(in the rows, 128 means zero)
Rotation paths and how fast each direction turns (deg/step)
Each turn is a multiple of 5 degrees from 10 to 175, or 0.
Each row of a path follows its step; steps can be skipped.
Rotation 1:
step 0: [126 133 128 130 119 130 145 134 127 122 127 131 128 125 127 130 122 110
 128 130 134 129 130 122 120 127 131 126 124 130 118 129]
step 1: [136 133 125 117 128 130 133 132 128 134 119 131 129 133 130 128 127 122
 137 135 132 131 120 135 130 123 130 113 123 122 123 136]
step 2: [131 123 129 142 129 123 142 134 123 132 123 132 125 137 130 119 131 122
 141 125 128 131 132 125 131 131 130 119 124 128 123 124]
step 3: [128 123 127 135 121 131 135 126 130 128 128 124 134 128 124 124 122 116
 130 136 136 132 119 130 124 134 122 114 138 126 126 136]
step 4: [137 129 133 132 126 130 133 132 126 133 126 138 124 133 131 128 125 117
 126 136 138 126 125 126 118 120 125 123 118 132 115 128]
step 5: [137 129 118 126 124 125 142 135 125 127 125 129 130 122 125 129 124 123
 137 125 135 138 126 138 131 126 132 118 127 122 122 125]
step 6: [123 126 133 134 128 133 140 137 133 126 118 125 129 133 136 122 126 117
 137 136 125 123 128 128 127 133 131 117 121 129 126 133]
step 7: [131 129 126 130 126 129 138 122 122 138 129 136 127 134 120 122 123 117
 139 131 129 132 120 127 128 130 119 121 133 126 119 134]
step 8: [136 122 126 134 123 124 130 138 125 129 126 128 126 133 129 125 128 123
 128 134 145 135 133 125 120 127 133 114 128 132 121 131]
step 9: [134 128 131 135 121 129 143 131 129 123 125 133 138 125 130 133 126 114
 128 125 132 126 118 131 132 126 128 120 122 121 122 126]
step 10: [130 127 126 129 132 134 140 128 129 134 119 127 120 128 133 121 125 125
 140 139 132 129 124 140 121 125 126 119 122 129 124 128]
Speeds:
[128 129 124 129 129 131 127 129 132 126 128 128 123 131 128 130 125 125
 131 127 131 129 123 125 130 130 128 126 127 129 129 124]	0
[126 128 131 127 130 128 127 127 129 129 129 128 124 128 123 126 124 123
 126 130 131 130 130 127 124 130 126 132 130 129 127 131]	95
[131 124 127 130 131 125 126 133 126 127 129 126 130 129 126 127 128 128
 129 126 127 133 131 130 128 130 133 129 130 127 126 124]	120
Rotation 2:
step 0: [133 133 126 125 132 134 126 122 118 124 122 137 130 135 139 137 135 132
 132 127 135 132 128 118 134 129 126 127 137 120 141 119]
step 1: [125 133 129 124 128 130 129 117 117 134 119 137 135 133 127 129 121 133
 122 143 132 131 135 138 125 124 126 129 118 121 138 127]
step 2: [136 136 117 124 130 135 130 121 127 133 129 126 131 132 133 111 125 122
 134 132 132 121 129 125 128 116 131 136 122 127 131 116]
step 3: [135 134 121 129 125 129 129 132 130 123 113 128 133 136 140 133 138 132
 130 134 130 140 122 122 128 121 135 133 131 126 135 118]
step 4: [132 121 136 130 138 129 119 114 120 131 123 130 138 135 129 133 130 131
 121 135 137 133 131 133 132 126 129 134 120 128 136 117]
step 5: [127 138 129 131 133 148 129 130 123 134 131 135 133 132 133 118 127 128
 132 130 140 124 128 135 123 119 131 138 121 126 133 125]
step 6: [133 138 117 117 130 135 125 135 129 130 120 123 138 134 124 130 132 127
 121 134 128 132 123 120 129 118 125 138 134 130 138 122]
step 7: [127 128 134 130 143 132 128 124 128 124 117 122 129 135 132 131 129 130
 126 142 131 129 129 126 139 125 138 123 122 133 143 121]
step 8: [134 136 127 139 130 138 121 122 121 124 133 130 137 125 131 130 125 128
 132 132 136 126 133 131 115 122 132 132 120 137 142 125]
step 9: [134 133 124 129 130 130 137 134 123 128 131 133 137 130 124 127 134 127
 122 132 138 126 127 117 132 114 126 141 131 118 141 130]
step 10: [127 128 138 116 133 130 126 127 130 128 111 120 138 126 132 126 125 128
 127 141 135 128 126 125 127 114 131 122 128 127 138 130]
Speeds:
[123 129 129 129 129 127 122 128 130 127 130 124 130 129 132 125 124 129
 132 127 130 124 131 128 128 127 130 127 126 126 126 127]	125
[131 129 131 128 128 130 126 125 125 127 130 127 130 132 126 123 130 133
 129 129 123 130 126 127 128 127 130 128 130 126 129 131]	0
[128 122 125 131 128 130 125 129 124 127 127 126 125 126 126 130 130 132
 128 127 130 127 129 129 125 130 129 126 127 124 131 125]	95
Rotation 3:
step 0: [138 138 131 121 118 130 129 125 124 138 115 126 135 129 130 135 133 129
 128 126 124 119 134 123 124 133 121 120 116 128 133 126]
step 1: [122 134 122 131 134 129 125 124 122 129 122 122 120 134 119 117 127 133
 123 128 122 130 115 126 130 142 132 119 127 121 128 117]
step 2: [124 122 133 133 130 126 123 123 128 143 116 134 134 140 128 129 133 127
 138 115 127 127 128 115 132 120 127 132 130 125 126 127]
step 3: [128 136 136 125 117 132 125 133 125 146 126 124 138 131 136 118 126 133
 121 132 135 129 125 134 127 135 134 120 125 125 125 130]
step 4: [120 129 127 123 122 128 133 112 129 134 127 137 126 124 120 135 128 123
 129 125 121 121 126 118 131 139 126 115 121 124 122 123]
step 5: [114 128 125 139 134 122 116 120 127 139 123 121 129 129 129 121 140 136
 123 125 126 133 117 130 129 128 125 133 123 130 124 130]
step 6: [127 125 128 132 112 130 133 127 131 137 114 130 137 136 138 137 127 126
 130 125 125 138 130 119 125 132 140 124 127 132 126 133]
step 7: [122 129 133 126 118 127 129 121 123 126 125 121 127 122 132 125 125 135
 122 128 139 122 116 130 143 132 128 117 119 126 121 122]
step 8: [116 130 122 130 122 126 127 117 129 133 135 125 128 135 117 130 132 118
 133 126 126 133 119 114 123 121 128 128 122 126 120 135]
step 9: [121 127 131 135 131 124 122 128 132 137 130 119 138 131 147 134 126 133
 124 130 120 135 128 133 139 126 131 124 129 126 119 133]
step 10: [127 131 132 128 109 124 137 130 137 129 125 136 123 124 124 133 129 124
 134 126 130 137 120 131 137 131 131 119 122 140 124 129]
Speeds:
[126 133 124 128 127 129 125 126 127 127 129 125 124 127 127 132 128 124
 128 128 129 122 127 129 126 131 127 129 128 124 129 129]	100
[129 128 131 127 128 128 128 129 126 129 132 125 129 132 127 126 126 125
 131 129 131 126 128 125 131 124 130 126 132 123 125 127]	65
[132 132 130 128 128 126 129 127 125 131 128 126 128 127 131 131 126 126
 126 127 128 128 131 130 128 129 133 123 129 132 129 128]	115
